One vector is turned by the same rotation once a tick. Each row is the vector after some number of ticks, and that number follows the row.
The counts run from 0 to 438.
[ -9  17   5 -15  -2 -14  17 -23  22  -1   4  -2  19 -10  16  -4 -15 -12
 -22  -3  18   9   4  17  31   4  21  -3   1 -16 -17  -5 -25  -9   0  -3
 -23 -28 -23 -11   5  -7   1   1 -13 -64 -11 -28  14 -31   1  -3   3 -33
  31  30 -40  20  -4 -19  15  -2]	376
[ -3   0  -2 -20 -12  -1  10   6   2 -11  -4  37   6  32   6   7 -47  16
 -30  -6  23   2  21   5  -3  29   1   7 -15  -1 -15  15 -34   0  21 -18
  -3  14 -35 -31   9  15 -19 -18 -35 -16  11   4   3  -8  12   4  24  -9
 -15  13 -21  31 -17  22   1   7]	311
[-11  21  -1 -19 -25 -40   1  22  -5  21  22  41   6  -9  15   3  -1   4
 -18 -20  17  -1 -13  -2  -6 -12   8 -10 -10 -12  13  -7  -3  -4   4   3
   7   4 -23 -17  32 -12   4 -51  11 -42 -15  -6  10 -19  -7 -10  28  12
  -2   2 -25 -11  14  24   5  11]	344
[-16  18  -2  -5 -38 -28  -3  -3  -9  -5  32  37  -6  -8   0 -20  17   0
 -13 -16  41   2  28   5  32   1 -26 -23  -2   1   1  -9  19  -1  14 -20
 -26   5 -11  -7   3 -19   0 -38 -16 -30 -10  36 -14 -17   0   9  21 -17
 -25  29 -17  11   4  12  -5   5]	248
[ 11   0  24  -3  -6   4  -8  18  17  20  20  32  27 -16   7 -15 -40  -8
 -18 -15  22  11  30  29  28   1   3   3  31  18 -11  14 -12   0   8   4
  -5  -1 -34 -10  10 -19 -18 -27 -18 -33  -8  -6   9 -23   7  -1  -4  -8
  14  23 -51  17   5  14 -15   3]	29
[  2  32  20  -9 -31  13  -8   3  -3  24  31  12  15 -14   9  -2  -8  16
 -14 -11  29  28  26   8  24  -3 -19  -7 -13  12  -1   8  11  14 -18 -12
  -7 -11 -36 -14  21   0 -14   5 -25 -58  -2   3  18 -13  18 -12   0  -3
   7  33 -27  16  10  -9  -2  35]	123
[-11   6   6 -24 -30 -23  21   5   3  -3   9  23  27   8  -1  20 -42  16
 -39 -12  12  -3  15  -7 -20   8  -7  -3 -31  -6   2  28   8  16  10 -17
   2  11 -13 -22   4   4 -21 -14 -22 -20  10  -9   4   4  15 -10  33  -6
 -30  22 -16   9 -12  39 -28  25]	138
[ -1  16  -6 -36 -18 -22  12  -6  23 -17  38  -3  -4  10  35  -1  18   5
 -19  -8  20   7 -17  -5  30  12 -27 -24  -9 -30   7 -17  14  -9  25 -23
 -14   5   5 -24   9  23  10 -28   0 -40  13   3 -11 -27 -16  -9  26 -25
  -3  12 -19   9  -4   6  -2   4]	80
[-31  15 -14 -42 -54  -1  -8  -9  -6  12  26  13  11   0 -14  -7 -30  10
 -13  -8  34   9   6  18 -12  12 -16 -16 -10  -6  -3  24   0  10  -4  -8
  22  -1  -4 -15   7  10  -7 -21   1 -25  21   4  28  -7  13  -6   7  -3
  13  15 -24   1   1  35  14  16]	224
[-19   2 -30 -21 -26  -8  -9 -13   7  -4   3  28  22   5  -6  11 -44  -3
 -15   6  29   4  21  36  10  11   2 -20 -30  -7  -8  21 -32   7 -14  -6
   7 -10 -13 -19  14 -14  13 -10 -15 -37   9   3  17 -11  10  -1  14  -1
  14  -5 -34  22   1  11  36   8]	226
[ -9  20  27  -6 -15   5  -9  -1  -1 -15  20  20  16  -9   9 -16 -15   6
 -14 -13  33  -4  48  29   6  24 -11 -11  17  21  11  12   0  11  37  12
 -16  -6 -27   7  -6   2  -5   1 -31 -11   1  19  -9 -28  51  -2  33 -17
   8   5 -25  34   4  13   7   0]	106
[ 12  14  26  -5 -23 -21  -1   4  12  -2  37   8  17 -18   4 -12  12  16
 -18 -21   7   0  15  26  27  12  14 -30   2  16  -3  -9  -3 -14  35  -4
 -36  -3 -10  -9   0   1  -8 -48 -28 -52 -16  -9  -3 -10  -3  -5   4  -1
   7  16 -29   8   0  -3   8  -3]	415
[-14  -2 -10 -25 -31 -36 -14  12   3  11   9  21  38 -11 -10  19 -19  -3
 -16  -8  12  -4   3  17  -5  10  15 -15 -25  -4   9  25 -23  20  -7  -2
  20  -3   3 -23   7 -28  10 -13   3 -40  -7 -11  -9  11 -14 -10  27  -5
  -1 -16 -35  -8  14  32   0  28]	54
[  9   1  26 -20  15 -10 -22  19  26 -18   6  -1  23  -5  35  13 -15  -8
 -34 -11   3  10  20  17  27   7  -1  -6  30 -20  13   6 -17  26   3   3
   0 -23 -28  -9   0 -22 -15  13  -5 -26  -1  -7  -6 -16  -3 -21  11 -19
  10  -1 -39  17  11  -1 -28  37]	197
[ 14  25   2 -15 -27 -31   2  21  19  18  27   2  10  -1   2  11  -1  16
 -19   1  12  14  -3  12  32 -26   3 -21 -32  -9   1   9  -5  12  -8 -32
  -9 -16  -9 -23   3 -16 -19 -18 -10 -50  -3 -13  -1   5 -31  -5   6 -10
 -10  28 -32 -11   6  18 -30  26]	289
[ 13  30  -5 -27 -18 -15  -1  20  26   4  31   7  -1   1  24  11  -5  20
 -17   0   4  19 -10  12  34 -19  -8 -24 -23 -27  -7  -8  -2  13  -6 -25
  -3 -20 -17 -20  14  -4 -11 -17   5 -53   5 -17  -1 -11 -30  -2   5  -4
   0  28 -34  -3   2   0 -16  30]	290
[ 11  25  22 -12 -19 -11   0   4  21  -5  40   2  11 -21  20 -10  19  12
 -14 -20  19   3   5  26  24   3  10 -30   2   3   4 -12  11  -5  37  10
 -28  -5  -1   6   6  -4   8 -42  -7 -52 -11  -5 -14 -23   6  -4  16 -12
  24   5 -29  10  18  -5   7  -8]	416
[  2  15  11 -23 -29 -13   2  -4 -10 -29  29  51  15  10  14 -14 -12  16
 -29  -5  30 -15  12  -6   5  14 -19 -23   0  -1  29  15  -8  11  32 -18
   4  18 -21 -15  -6  15 -10 -40   0  -4  27  40   3 -29  19   4  20   7
   2   5   1  16  -7  26  -5  11]	98
[ -2  11  10  12 -10 -14 -13  25   6   9  45  12   7 -25  27 -17 -26 -12
 -33 -23  32  15  19   3  -9  -9 -24 -19  -7  -1 -17 -14  28  18  12   1
  -7  11   8   5   5 -29  -6 -18 -22 -23  -2  14 -17 -20  31 -17  30 -29
 -12  19 -26   2  12  27 -17   5]	419
[  0  15  -6 -26 -14 -29  17  14  -5 -18   8  22  -2  25  35   7 -11  22
 -52 -13   9  12 -20  12  -6  27 -21 -17 -12 -32   1 -13  -4  -5   6  -3
 -13   5   8 -24   5 -10 -13 -18 -17 -38  -4   6   2 -15 -13 -35  -1  -5
  -9   8 -34  21 -15  -8  -9  32]	1
[ -3  -5  25 -36   0 -13   2 -26  16 -18  12 -12  33  -9  19   5 -11 -11
 -29  -6  12   0  15 -16  15   4 -13  -4   4 -31  14   1  13  21  27  -7
  -1  -2  -2  -7  -7  -9  -2  11 -11 -22   7 -10 -16 -27  22  -6  22 -51
 -14  29 -29  18  12  11 -40  29]	371
[-12  15   6 -41 -31 -21  20   9   0   6  -2  27  18  21  -1  20 -29  26
 -33  -1   9  -1   9   0 -13  -4  -2 -11 -28  -3   7  19   0  11  19   0
   5  -3 -20 -23   0   7 -28 -22 -28 -25   0 -15  11  17   7 -14  19  -1
 -26  20 -26   1 -10  30  -3  26]	139
[-18  16  -3 -27 -14  12 -15   4   4 -35  14  31  11  13  12  10 -20   6
 -31   6  28  -4  25  16   9  24 -15  14   1 -17  -5  21 -31  43   0 -25
  12  -6  -8 -22  -7 -10  10  18   8 -14  19  14   6 -30  15  -6  20 -21
  17  -3 -17  18   7  21 -13  28]	58
[ 21   6  27 -39  -2 -11 -16  14  35  -8  36   0  25  -9  27  -4   4   8
  -8 -11   0  -7   0   6  35  15  -6 -27  28 -13  28  -1  11   2  38   9
   3   7  -5 -21  -1  -2 -18 -27  -5 -13   9  10 -18 -29 -10 -15   2 -10
  -5  -2 -41   9   5  27 -38  32]	25
[ -1   0  18 -13  -7 -11  -6 -10   6  22   9  23  26 -21  16 -20 -19  -9
   2 -14  28  14  24 -12  26   0 -21  -6  12   1  10  -3  18  10   2   8
   8  20 -35 -19  29  -7 -19 -14 -19 -21  -4  14  -9 -37  26 -11  12 -20
 -25  20 -36  20   5   7 -18  22]	334
[-12  26   8  -6 -28  14  -4   7  15 -22  49   3  -6 -19   5  -9  12  23
 -25   8  30   4  16  19  20  -3 -18  -6 -22  -3 -15   3   0  35  17 -13
 -24 -17   9  -7  -1 -13  26   4   3 -36   5  -3 -28 -29  14  -7  26 -22
   5  19 -30  11  18  11 -25  16]	285
[ 12  17   4 -17 -22 -14  -3   7  -7 -17  16  40  19   2  10  12 -16  26
 -46   2   5   2 -19  22 -10  -1  13  -5 -31 -11   2  10 -25   1  -4 -18
 -12 -13  -3 -24   4 -14   0 -33  -1 -66  -1 -12  21  -4  -8 -10   9  14
  11   5 -14  -4 -10  -1   1  23]	133
[-20  11  18 -29 -11   9 -16  10  -7 -10  36  -5  26 -10  22  10 -10   6
 -46 -29  15  -5 -14  38 -20  37  -5   1  -7  -6   4   9  -3  15  12  -5
   5   4  13 -26  11  11   7 -14  -3 -49   6 -13  -4 -10  10 -28  -1 -14
  35 -10  -8   4  10  16   6  23]	49
[-11  14 -12 -16 -27 -19  30  -5  -8  -5  -3  44  24  -4  -7  -5 -22  24
 -13  16  42  -6   6  -1   2  -4  11  10 -28  -7  -9  13 -29  -4  -2  -5
 -11   8  -6 -25  20 -30  16 -22  -8 -36   3  -5  -2 -33  17 -11  21  -8
 -10   1 -37  11 -16  14  -6  19]	304
[  0  10 -12  -3  -5 -28   5   5  16  -2   3  24   3  10  12  -6 -15 -16
 -30  -8  35   7  19   8  47   4  -3  -8 -18 -16 -28  -5 -34  -3   1 -34
 -25  -9 -22 -25   6 -17  -3 -18 -24 -54  -9   0  -1 -10 -19  10  17 -29
  -4  34 -24  13 -11  -3   2  -9]	77
[-12  36  -5 -38 -16  -2  22  29  10   3  19  -8   5  23  42  -4 -13  21
 -11  -7  11  -4 -11  18   1  21 -10 -19  -4 -13 -12  -1 -15 -16  15  17
  11  -3  -4 -11  26  13 -15 -19 -12 -30  18  -3   7 -41   8 -28  15  -9
  20 -13 -37  12 -12  23  18  13]	9
[ -9   7  16   5 -20 -24  -6  23  -3  17  19  39  11 -19  12 -16 -26 -20
 -44 -23  27   7   8   1  -5 -10 -15   0  15  -9 -12   3  17  18  -3   2
  -5  10 -15 -13  12 -30 -20 -26  -9 -28 -25   2  -5  -6   8 -14  16 -20
 -23  31 -34   0   6  20 -32  15]	36
[ 20  -7  -7 -40 -17 -30   1   5  29   1  16   3  11   7  21  16 -11   6
  -2  -8  -3  13  -6   9  34   8 -10 -42 -13 -27   7  -7  15  -1  18  -7
   0  -2   5 -23   9  -6 -21 -22 -20 -21 -10  -2 -14  -2 -37  -1  -8 -13
 -28   7 -51  16   4  11 -20  30]	157
[  7  16 -14  -1  10 -25 -15  15  10 -33   8  33  22  -1  43   0 -26  -1
 -35  -8  24  -8  -3   9   9   8  -3 -31   0 -18   7   6 -37  -6  -6  -4
  10  -3   1 -20   5 -26  -2 -20  -4 -28  26  14  13 -37  -6 -24  15  -5
  17 -24 -10  24 -20   4  14  12]	95
[ -4  -7  21  -2  -5 -24   0   3   8  32   1  15  39 -21  12 -11 -27 -12
  -7 -20  28   6  19   2  32  -5  -1  -7  20   7   2   5  21   0  -2   8
   8  13 -34 -21  33 -28 -22 -12 -36 -36 -14   7  -4 -16   8 -18   4 -19
 -21  17 -47  12  -2  17 -18  23]	335
[-17  30 -28 -14 -24 -43  -1   9   7   7   0  33  13  -4  16   4 -18   2
   0   2  37  -3  14  18  10  -8  -3 -35 -10  -3  10  11 -18 -13 -26   7
  17  -7 -17 -14  19 -21   2 -27  -6 -33  11  23  25 -29  -5 -24  22  15
   8  -4 -27  22  -9  12  24  14]	93
[-29  23  -9 -29 -38 -17   1  -1   7 -12  23   4 -12   8   7 -24   1 -13
 -29  -7  35  17   8   8   8   1 -27 -18   8 -41 -15  -5  14   7   2  -8
   0 -18  12  -1  -6  -6 -15 -12   6 -19  -8  13   3 -20   0  -9  15 -37
 -11  41 -40  -1  -2  23 -15   4]	74
[-19  12   8 -30 -24 -16  12 -15  -3 -18  40   4  13 -12  -3 -14   5   1
 -49 -14  36   2 -14   7  -1  21 -11 -12  -8 -26  -3 -11  12 -10  29 -12
 -18   1  24  -8  -7   9  17 -31  -1 -41  -5 -14   0 -26   9 -10  18 -39
   5  38 -12  -3  -3  12  -4  -3]	379
[ -8 -14 -17 -26 -21 -26  -7 -13   9 -42  12  25  26   0   3  10 -18   8
 -28  -2  16  -8  -1  26   5  34   0 -27 -21 -28  13  13 -32   6  17  -9
  -8   3  22 -24  -9 -16  10 -10 -12 -41   8   2 -11  -5 -12 -11   9 -10
   7 -13 -28  24  -1  12  12  27]	228
[ 12   1  21   8   3 -12  -6   2   7  32  20  23  38 -15  18   5 -17   5
  -8 -21  32   1  19  -5  26   1  -5 -23 -28  29   9  11  -6 -18   3 -16
  -2  24 -27 -32  22  -2  -7 -34 -38 -50  13   4  -3 -20   5   2  17  -7
  -8  -2  -5  23  -1  11  10   5]	257
